In the rows, 128 means zero.
A single turn carries every row of the set below to another of its rows. Some are shown first; where does it send the rows asked next?
dono: [126 116 128 140 115 128 143 115 118 147 145 137 135 143 147 138 137 117
 129 124 160 147 148 120 128 135 137 147 134  95 150 117 120 140 142 115
 123 118 115 113 111  98 118 110 167 151 136 129 114 124 123 129 152 148
 152 104 159 109 124 115 140 170 111 100]
zev: [ 97 108 145 146 166 144 141 136 111 120 140 135 113 143 128 152 125 142
 161 132 147 163 125 129 145 133 143 109 141 130 112 119 131 125 136 134
 101 116 150 103  86 109 108 163 142 100 138 169 113 132 136 113 147 150
 157  93 109 167 134  93 139 138 130 102]
pud: [125 111 142 154 115 152 131 129 130 126 128 163 127 131 140 142 117 121
 160 160 156 155 129 120 136 138 162 140 129 143 160 124 127 163 132 137
 134 108 135 142 118 111 123 127 130 146 132 131 121 127 113  94 140 128
 131  96 152 124 146 133 154 151  82 123]
rom: [109 113 136 162 174 136 126 137 111 129 130 135 111 121 118 149 125 128
 151 133 139 163 122 123 138 135 135 113 153 125 125 112 139 112 120 118
 105 115 146 102  92 111 122 166 153 112 149 159 109 127 133 122 146 161
 138  90 113 165 141  79 138 138 119 118]
tuda: [134 116 148 150 128 157 127 127 137 110 128 177 157 136 149 120 126 118
 147 133 148 147 113 122 144 126 133 143 136 112 139 112 127 157 142 111
 121  96 136 145 122  93 119 117 146 149 154 145 110 126 112 101 147 126
 141 102 149 134 121 104 160 150  86 134]
zosil: [147 139 150 133 144 150 138 109 107 114 131 146 166 154 121 137 144 118
 159 128 153 150 137 126 148 107 101 129 124  96 105 114 117 146 154 124
 118 110 151 127 107  73 100 116 161 120 162 154 125 135 128 122 144 137
 144 111 150 134 121 124 140 135  86 117]
danit: [130 118 148 129 127 139 141 117 100 130 143 129 134 155 138 138 130 114
 130 118 138 151 147 115 106 118 136 133 125  99 153 124 134 137 123  99
 121 139 124 115 125  77 106 113 172 129 146 136 118 108 111 103 150 139
 144 121 142 109 140 115 147 161  98 115]
dudut: [ 97 120 148 168 184 145 133 138 116 130 131 136 110 116 132 148 132 126
 154 135 140 160 120 127 132 135 127 114 145 149 120 109 146 125 119 122
  98 114 148 106 104 112 125 161 148 113 154 160 115 122 124 110 148 162
 135  88 126 163 137  92 137 147 115 125]
vipas: [131 135 133 108 136 119 134 110  97 141 129 149 159 136 123 128 142 135
 163 144 128 134 139 108 131  98 139 156 144 109 140 126 123 138 126 145
 135 127 126 112 106 107 117 120 118 136 126 141 136 127 123 140 123 134
 158 139 131 136 152 126 146 137 108 116]
Pef: [143 124 130 132 118 138 153 111 103 134 136 153 151 140 137 141 132  99
 135 107 143 138 119 106 151 119 121 136 129  93 142 111 122 137 145 113
 119 117 121 125 117  89 113 108 171 146 158 139 115 121 120 126 151 144
 157  94 142 128 127 107 152 150  91 123]
robeb: [119 111 139 102 135 136 132 125 131 125 135 139 142 143 117 143 116 151
 147 164 156 149 157 123 146 138 149 157 125 133 155 120 136 160 134 147
 111 105 120 140 120 110 122 121 127 105 127 148 131 128 135 108 138 133
 130 106 152 140 149 141 138 138  84 106]
sema: [139 138 141 148 135 152 132 104  94 124 120 138 142 149 100 146 118 114
 169 147 156 165 149 117 135 123 130 132 119 111 115 128 119 145 135 145
 139 122 142 122  87  84 103 134 166 123 141 144 133 128 141 117 128 148
 122 115 153 111 144 144 130 141  88 103]
lesig: [135 128 139 112 138 129 152 114  95 115 103 140 145 140 103 137 129 127
 170 167 143 148 160 109 152 120 147 141 137 112 127 121 124 153 130 151
 120 120 124 129 105 114 112 135 121 124 138 131 145 133 134 113 117 142
 140 130 125 132 152 129 141 119  97 107]
voni: [103 112 135 163 174 133 132 125 105 121 132 136 107 126 119 149 127 130
 162 128 138 163 129 123 138 140 137 108 151 124 115 105 140 111 120 122
 111 109 143 103  92 109 117 157 156 110 143 167 108 125 131 119 140 161
 138  91 120 164 137  87 136 145 123 121]
tanup: [132 140 151 141 140 148 114 117 110 125 136 145 164 142 130 124 140 124
 177 141 138 156 139 119 114 116 120 137 122 104 120 129 111 139 139 154
 144 128 165 112  94  77 113 125 134 128 133 140 125 129 130 120 138 127
 151 126 162 113 139 134 145 133 106 118]
Zosag: [134 117 144 125 145 125 128 135 138 127 146 139 151 143 132 130 126 150
 161 164 151 149 170 132 137 132 128 166 139 100 137 106 145 151 147 128
  97  92 120 129 118 111 126  99 133 117 130 150 122 132 124 118 144 156
 125 122 157 124 131 130 144 161  97 100]
nezeg: [ 99 119 140 161 175 146 149 125 110 138 150 136  98 127 143 158 126 132
 165 135 136 149 127 121 143 124 141 117 142 161 124 108 143 140 126 125
  94 117 148 112 107 115 110 148 137 104 139 173 123 131 118 114 151 167
 146  93 117 172 136 101 140 151 120 114]
favis: [143 109 134 118 139 137 162 118  88 139 119 138 110 140 143 125 120 116
 154 130 147 141 141 129 128 125 126 147 122 111 154 123 140 148 147 113
 128 131 128 114 100  81 117 136 180 139 140 116 132 113 116 130 152 169
 158 101 127 118 142 115 149 156  88 104]
Rikug: [ 88 110 140 142 169 141 138 124 118 123 142 132 108 131 132 148 136 148
 159 133 154 158 139 131 150 126 155 111 143 144 122 115 135 135 122 115
 104 109 146 116 109 113 100 157 132 101 142 167 117 143 128 123 148 148
 154  92 111 169 133  91 130 140 133 109]
ziza: [ 99 121 142 145 174 147 133 131 116 130 140 132 111 127 128 150 145 145
 153 135 151 159 132 127 146 121 147 113 146 145 122 118 133 135 123 112
  98 116 155 115 107 109 105 165 130 106 150 160 121 148 126 122 154 153
 155  93 106 172 135  91 131 134 127 113]
noz: [146 101 145 149 137 150 134 129 119 115 115 164 112 138 150 112 117 126
 164 155 156 158 134 150 121 128 148 150 136 126 155 124 134 159 146 110
 140 110 151 126 103  83 118 139 150 153 131 126 124 130 105 111 146 144
 144 103 134 129 139 114 158 155  78 117]
Lofe: [ 94 120 139 159 172 143 140 126 114 130 152 139  99 121 140 154 131 134
 169 134 142 155 134 127 145 125 150 116 142 158 125 106 144 137 121 115
  97 110 144 117 115 118 106 146 139 108 145 166 118 133 116 116 155 165
 144  87 116 164 138  99 136 154 121 119]
minu: [130 120 140 157 132 148 117 114 124 141 128 160 149 131 143 118 123 133
 170 147 137 138 121 107 121 119 142 161 139 122 149 125 120 151 122 138
 131 117 140 135 118  93 129 126 111 144 123 126 120 123 109 108 136 121
 153 120 150 122 142 104 169 150  98 124]
zaga: [ 95 114 142 146 168 148 139 122 114 128 146 140 109 136 138 153 132 139
 156 135 148 159 130 128 147 122 158 119 143 150 122 117 131 143 125 118
  99 115 149 113  98 109 102 162 133 107 134 170 121 142 127 123 146 152
 158  99 111 178 134  93 134 144 130 103]
nila: [149 122 150 124 159 153 132 122 105 111 120 147 132 149 122 116 118 119
 172 155 149 157 166 145 125 120 116 140 117 105 124 126 141 156 155 118
 127 119 162 118  92  64 104 139 166 125 134 142 143 137 131 126 146 167
 142 113 144 125 132 126 139 139  86 101]
mul: [137  88 142 102 150 132 146 137 123 125 131 140 126 145 136 121 120 144
 148 160 159 143 156 152 127 136 125 158 118 126 164 119 150 154 155 127
 113 104 139 119 115  86 124 119 149 111 125 143 132 125 113 124 151 153
 146  96 144 143 137 132 150 149  74 105]
feva: [109 111 139 158 170 135 139 134 105 124 136 136 105 134 125 153 121 127
 156 131 130 163 127 125 140 139 142 112 153 126 119 110 132 119 125 131
 106 117 144 101  81 113 121 159 153 110 134 172 109 123 132 116 141 163
 145  97 112 168 138  88 143 144 119 118]
let: [147 135 161 141 139 147 131 124  97 108 144 150 151 160 120 133 130 113
 167 142 141 162 154 126 112 104 128 119 125  92 125 124 142 131 132 106
 122 129 143 109 108  78  89 118 154 130 150 150 131 130 117  99 142 139
 132 134 136 108 136 134 147 147  99 105]
sed: [121 119 146 120 137 148 122 130 129 143 147 149 167 145 130 129 123 158
 171 151 148 136 132 119 125 113 117 169 123 127 137 129 141 145 138 157
 113 106 134 123 120  97 119 111 124 106 125 148 130 122 120 119 147 132
 141 117 150 128 135 142 151 148  98 102]
zolig: [ 99 108 141 145 164 136 140 133 109 115 135 134 114 134 124 153 131 144
 168 132 154 164 136 128 145 138 141 104 144 124 114 113 133 115 129 125
 102 111 145 102  95 117 109 161 145 101 146 165 112 133 131 118 146 151
 151  87 104 162 134  94 142 136 134 110]
vevi: [135 131 144 128 147 119 160 113 106 127 108 129 149 137 131 121 153 128
 156 155 145 139 169 116 136 113 128 153 151  94 120 110 122 155 135 124
 108 115 114 119 120 105 113 114 127 140 142 132 146 135 114 129 122 152
 146 145 142 126 132 114 138 147 115  99]
sek: [131 110 149 156 124 137 138 142 140 117 124 156 142 133 158 122 137 122
 155 159 154 151 145 129 123 143 143 148 143 103 145 115 124 151 143 127
 117  99 125 128 117 116 134 118 127 156 137 122 116 133 107  94 145 133
 148 111 154 115 123 111 164 156 107 116]
fudo: [139 113 156 114 141 128 156 120  97 116 121 143 157 152 117 128 143 126
 152 158 137 139 166 119 119 108 134 137 136  98 136 122 148 136 125 113
 105 130 114 107 131  93 101 115 127 121 143 145 142 131 109 102 122 132
 147 139 120 130 139 117 151 133 101 107]
Goko: [143 141 146 160 133 144 140 121 110 126 137 145 148 146 133 136 144 116
 174 143 168 160 155 130 126 114 119 135 130  95 105 121 119 143 152 122
 124 112 143 111 101  93  97 117 153 143 150 134 133 143 118 121 144 155
 138 123 152 105 120 136 139 158 112  93]
buru: [141 107 160 157 122 139 141 132 122 115 138 150 133 151 149 127 133 128
 158 145 149 157 139 122 110 121 149 136 134 113 158 125 138 141 128 107
 115 119 131 128 136  94 113 112 136 136 150 125 113 122  92  75 145 121
 146 117 130 119 138 117 176 154  91 122]
fudi: [125 118 133 143 111 145 155 106  95 146 121 137 125 133 131 148 123 102
 139 125 151 145 128 106 127 138 142 135 118 127 149 126 122 149 129 139
 134 132 118 120 108  92 118 129 168 143 140 122 125 106 125 115 140 143
 138  96 152 112 145 125 138 155  92 112]
dimu: [131 127 126 131 125 132 128 111 102 157 157 135 142 139 138 143 121 123
 158 117 133 138 129  96 125 124 121 153 123 106 154 123 123 129 132 145
 127 131 133 121 109  87 128 108 152 126 129 128 116 110 124 124 151 144
 161 105 157 113 147 122 157 154  99 111]
lep: [132 117 148 102 140 139 140 139 129 121 140 152 164 146 136 130 126 146
 140 136 144 134 131 128 156 118 117 159 132 114 142 103 140 153 146 128
  97  90 118 142 131 104 127 102 145 110 157 159 119 118 121 119 151 143
 134 106 142 149 129 125 151 149  83 127]
Bobu: [149 136 145 113 149 124 148 110 107 113 115 154 160 140 124 126 148 129
 154 145 136 145 139 122 159 100 132 148 152 100 123 104 119 159 140 117
 115 103 128 135 120 103 111 113 130 129 161 150 129 138 114 129 123 136
 145 133 125 154 137 110 148 132  85 131]
pefu: [103 112 135 147 168 143 136 137 114 129 140 131 120 130 121 153 133 141
 159 133 154 165 126 125 145 131 134 107 142 127 118 118 139 116 129 125
  98 115 152 104  93 112 110 168 146 101 153 157 112 137 132 116 155 156
 155  85 105 165 137  90 139 130 128 106]
kisu: [137  99 153 127 139 135 126 125 128 122 148 141 148 162 121 134 122 146
 145 161 151 153 160 131 117 115 138 152 131 110 156 123 154 135 128 108
  96 107 125 125 136  91 104 101 136 106 135 157 119 129 109  95 142 127
 131 125 140 136 135 126 154 152  80 105]
dero: [ 97 118 147 173 182 145 142 131 110 125 133 131 102 126 139 145 124 120
 157 134 132 158 125 125 131 141 132 114 148 151 114 107 138 133 119 131
 100 117 147 108  96 106 124 156 146 108 135 169 116 118 122 107 143 163
 143  96 130 168 136  92 140 153 115 125]
bukad: [155 109 137 110 154 120 155 124 100 114 109 152 119 133 127 116 131 123
 171 169 136 139 164 136 140 118 140 147 140 109 148 117 141 156 151 115
 120 118 137 119 108  95 115 132 128 139 126 130 145 144 114 124 129 159
 156 116 118 148 149 113 153 132  87 112]
Tumud: [ 93 116 145 171 177 145 146 128 110 124 133 132 101 118 135 149 132 121
 162 131 137 156 131 124 130 141 129 110 142 151 118 101 146 125 117 122
 103 115 143 109 109 110 118 151 154 112 146 165 117 122 119 112 147 159
 142  86 129 160 134  94 134 150 116 127]
lefom: [103 124 137 155 178 141 135 135 115 139 149 134 108 117 136 158 136 136
 158 135 143 156 125 126 141 122 138 122 144 158 129 110 149 132 124 115
  96 115 148 113 114 114 114 152 137 109 157 160 121 134 119 118 157 165
 142  89 114 170 141  98 135 147 114 121]

sek turns into vevi
fudi turns into robeb
Now these:
bukad turns into favis
Tumud turns into Rikug
buru turns into fudo
lefom turns into pefu
minu turns into vipas
Pef turns into lep
feva turns into nezeg

A single turn carries every row of the set below to another of its rows. Some are shown first; where does it send the rows asked next?
zubi: [135 137 110 119 127 137 149 144 128 156 130  85 119 146 136 115 131 115
 122 135 122 131 102 104 121 120 116 126 124 102]
masup: [119 140 105 112 116 115 143 155 140 138 134  96 113 141 139 103 129 125
 126 130 118 135 106 123 138 121 107 114 139 122]
beka: [148 131 122 128 106 141 129 102 153 120 138 118 144 108 143 108 125 138
 130 117 129 138 117 102 126 151 139 125 134 146]
kuz: [140 114 127 138 135 136 145 148 126 119 131  98 132 154 164 130 131 140
 144 121 101 129 132 129 120 145 133 149 120 106]
loko: [134 150 116 146 140 137 136 137 123 155 120  94 136 138 151 105 114 120
 128 116 123 129 110 109 114 137 116 126 126  93]
vime: [116 140 130 127 123 134 134 125 132 113 111 119 139 118 105 124 127 132
 111 123 114 169 121 152 119 135 120 109 117 118]
rileg: [135 121 124 143  94 147 118 152 123 107 126 120 145 144 138 152 109 136
 139 120 118 124 121 113 150 128 118 116 127 150]
Bifuz: [143 115 119 137 109 173 123 137 118 123 132 131 139 148 152 118 130 127
 156 140 104 134 121 109 104 127 140 143 117 138]
nabet: [133 126 141 148 125 163 138 141 129 139 143 117 137 121 124 146 144 140
 122 127 128  86 106 113 121 114 126 122 130 112]
nogi: [144 107 128 126 142 156 117 104 152 123 120 108 128 128 121 110 147 135
 122 137 143 110 108 128 116 126 116 108 130 108]
patig: [138 103 134 132 140 132 147 113 113 102 135 133 136 129 127 114 153 135
 127 123 117 125  93 127 123 132  98 108 125 135]
ket: [106 129 133 126 146 140 127 144 136 131 103 135 126 136 131 106 110 151
 135 125 121 152 106 108 115 105 134 130 124  98]
Kuf: [156 116 121 128 118 148 106 117 152 134 147 142 122 134 122 146 132 127
 124 132 112 140 129 119 101 118 132 128 107 137]
tiseg: [124 143 149 170 116 137 125 147 124 144 138 145 135 137 117 124 141 136
 131 127 107 116 122 139 120 132 120 128 109 110]
Pib: [134 137 127 116 139 138 115 153 124 136  93 130 111 118 116 109 132 133
 137 125 121 129 118  95 119 112 111 117 104 105]
konus: [137 132 125 116 134 138 121 160 123 138  93 116 109 120 113 116 121 130
 137 122 117 125 117  93 120 116 116 120 105 107]
Vaz: [130 118 141 153 136 132 147 119 114 103 130 132 144 135 116 133 145 125
 122 112 115 147  97 137 138 141  99 112 113 124]
ved: [141 133 138 117  91 140 111 115 155 128 137 103 144 112 131 136 129 147
 126 120 112 121 109 107 132 130 127 117 144 134]
luko: [128 113 125 134 128 146 164 143 135 107 148 120 123 116 134 123 142 131
 111 128 137 118 103 106 122 111 138 124 126 149]
rosid: [130 125 120 148 108 174 125 146 131 109 125 122 147 132 153 138 119 129
 148 111 111 137 124 115 130 140 139 140 128 143]
zuzis: [149 109 124 131  96 146 115 141 110 121 131 130 137 161 136 130 119 135
 145 152 110 119 119 106 126 114 118 120 118 145]
bagom: [115 135 116 140 154 143 132 147 151 127 120 122 127 143 131 120 127 135
 144 127 138 156 107 121 143 110 145 102 145 115]
Vud: [137 122 111 139 122 127 158 152 121 114 131  98 134 147 154 146 129 145
 146 113 112 133 135 134 138 150 130 121 128 118]
gel: [151 127 117 133 115 146 118 124 152 115 148 146 136 118 131 154 107 150
 120 108 118 134 127 130 115 123 136 114 125 134]
sited: [140 142 113 131 144 142 120 157 138 132 111 118 114 125 116 127 148 118
 146 125 139 135 119 107 145 115 123  89 125 122]
Puvad: [135 135 139 139 122 158 112 124 150 126 111 111 129 122 113 114 151 141
 128 120 109 135 113 151 105 139 120 111 122  94]
fazi: [139 136 108 127 142 142 123 160 144 136 111 110 106 125 117 125 144 116
 150 124 133 130 121 109 148 123 126  97 127 129]
lifef: [135 105 124 122 131 123 137 141 116 136 127  98 125 156 156 132 141 137
 143 138 104 116 134 114 114 136 115 147 115 121]
Kema: [160 124 125 137 124 154 114 121 153 117 145 141 130 121 135 143 116 135
 119 112 112 145 128 119  99 127 141 133 111 129]
pizof: [113 130 132 130 147 134 130 146 128 136 104 130 126 143 130 108  98 150
 138 125 116 144 109 109 111 109 137 129 126  99]
luta: [118 152 112 143 129 116 132 150 135 140 127 107 128 135 154  95 114 132
 133 110 120 131 117 130 131 140 109 115 140 112]
tuzan: [118 129 132 154 118 123 148 149 128 112 145 148 122 133 125 104 137 127
 118 128 117 149 120 131 124 129 130 131 108 147]
tizo: [134 112 110 125 120 113 148 143 111 131 128 100 129 149 146 148 139 141
 145 128 115 116 138 119 132 139 110 119 118 134]
Sak: [115 134 112 141 155 140 132 149 148 131 122 123 123 146 133 114 119 132
 152 128 133 150 113 127 139 116 150 105 149 120]
Kevak: [149 142 145 126  93 132 108 112 137 142 141 115 150 139 116 134 125 133
 125 146  99 137 112 116 131 126 130 124 127 117]
Donat: [125 106 137 127 139 157 141 116 125 114 133 129 135 123 129 121 166 138
 137 123 105 117  89 135 116 129 105 126 135 119]
tano: [124 112 119 115 143 132 138 106 134 112 123 116 137 124 111 119 123 128
 103 140 147 142 115 131 130 121 115 108 126 132]
lat: [148 121 113 124 108 139 109 119 153 132 151 147 128 134 119 158 124 142
 127 129 117 128 128 128 119 117 126 112 122 141]
rav: [120 121 144 143 133 156 141 123 130 115 131 126 143 129 118 140 160 127
 130 112 101 139  91 141 130 141 106 131 123 108]
vezi: [157 139 129 135 107 133 124  99 133 132 146 131 148 134 128 108 121 123
 130 142 115 158 123 112 123 144 141 131 117 130]

lat turns into gel
Sak turns into pizof
sited turns into bagom
Now these:
masup turns into luta
rosid turns into Bifuz
ved turns into beka
tuzan turns into tiseg
vime turns into Puvad
Vaz turns into rav
kuz turns into lifef

